(in the rows, 128 means zero)
Named turns come first, each shown by rows before and after it. Which turns, in which order, take the first row of each pair that follows to the second? Write the first one first, as in the answered first pair.
H (before => after):
[ 87  79 106 116 120 135 149 173  54 148 114 138 102 171 159 106 137 148
 131] => [107 102 102 137 107 127 150 144  68 134 119 137 110 202 111 109 159 162
  98]
[103  98 108 141 137  95 141 136  78 112 145 119 174 133 146 114 117 217
 132] => [106 106 106 155 131  93 138 128  86 113 139 123 180 148 136 115 131 216
 129]
[150 105 115 155  99 134 180 129 106 110  81 113  96 101 151 125 145 142
 161] => [160 100 115 151 104 136 183 129 101 111  91 120  99 104 140 126 140 136
 155]
[124 114 104 144 150  99 134 130 114 116 136 103 125 128 155 113 131 137
 126] => [123 113 110 134 145 113 141 140  97 127 133 108 132 127 149 121 129 133
 130]
T (before => after):
[128 147 117 113 112 120 102 120 124 138 139 138 161 142 104 139 134 127
  91] => [113 157 116 150 124 128 122 118 117 122 150 120 164 145 123 127 131 170
 110]
[ 92 174 124 140 123 140  79 111 146 189 209 149 182 133  98 123 135 171
  75] => [ 74 175 115 148 129 142  86 119 146 174 210 137 182 120 121 118 128 191
  96]
[142 145 116 146 115 117 120 106 150 145 133 159 132 105  94 142 114 141
  74] => [124 152 110 170 124 119 131 116 150 137 134 141 134  81 118 137 121 171
  93]
Q (before => after):
[137 153 108 183 116 113 137 107 140  83 117 115 117 126 113 108 144 181
 125] => [156 156 115 172 111 128 154 103 136 110 122 141 126 142  79 124 153 166
 115]
[135 104 128 105 118 115 135 145 125 114 111 125  96  94 159 132 111  98
 162] => [142 124 127 119 117 117 138 131 151 100 106 120  89  93 155 135 120  95
 160]
[155  73 121 121 116 108 153  95 110 144  89 154 123 188  71 111 128 106
  80] => [137  47 115 107 121  96 151 118  86 134  87 145 131 182 109  98 119 113
  92]
R (before => after):
[114 169 134 126 130 101 105 126 149  70 121 116 112 103 154 113 141 131
 174] => [138 133 126 131 116  95 112 119 136  61 103 113 101 124 142 103 143 126
 168]
[ 98 159 140 151 110 110 127 161 174 116 168 124 143 112 161 138 128 134
 159] => [118 136 126 163  95  91 137 149 183  90 136 108 125 121 159 123 135 130
 162]
[164 131 128 120 114 119 107 115 158 119 118 132 107 161  90 116 142 103
  85] => [158 129 128 107 115 130 104 124 140 141 127 144 116 164  91 127 137  88
  91]
Now pairs of rows:
Between the rows of a pair lie 2 to 3 turns.
[106 137 109 141 127  76 117 153 132  91 156 109 154 125 175 127 162 187
 136] => [139 161 116 139 135 123 139 121 130 140 166 163 159 162  92 169 176 148
 100] => Q, Q, Q
[ 92 129 110 141 138 117 118 157 103  82 142  86 164 102 199  99 119 200
 151] => [147 153 106 177 108 102 124 120 161  55 116  86 119 117 151  87 155 191
 120] => R, Q
[141 209 119 144 118 156 112 118 158 153 164 141 147 131  66 159 147 118
  90] => [139 205 103 199 111 137 145 119 164 106 137 100 130 115  97 133 151 179
 119] => T, R
[143 101 117 150  90 122 162 142 119  95 114 128 116 160 158 118 119 139
 146] => [140 107 133  94 102 125 142 153 122 131 129 158 129 168 152 137 110  78
 127] => T, T, R
[ 77 118 118 119 156 141 120 155  84 145 153 142 154  89 179 149  80 128
 185] => [ 90  82 123  74 135 115  89 161  88 137 133 146 150 114 171 139  80  86
 146] => T, Q
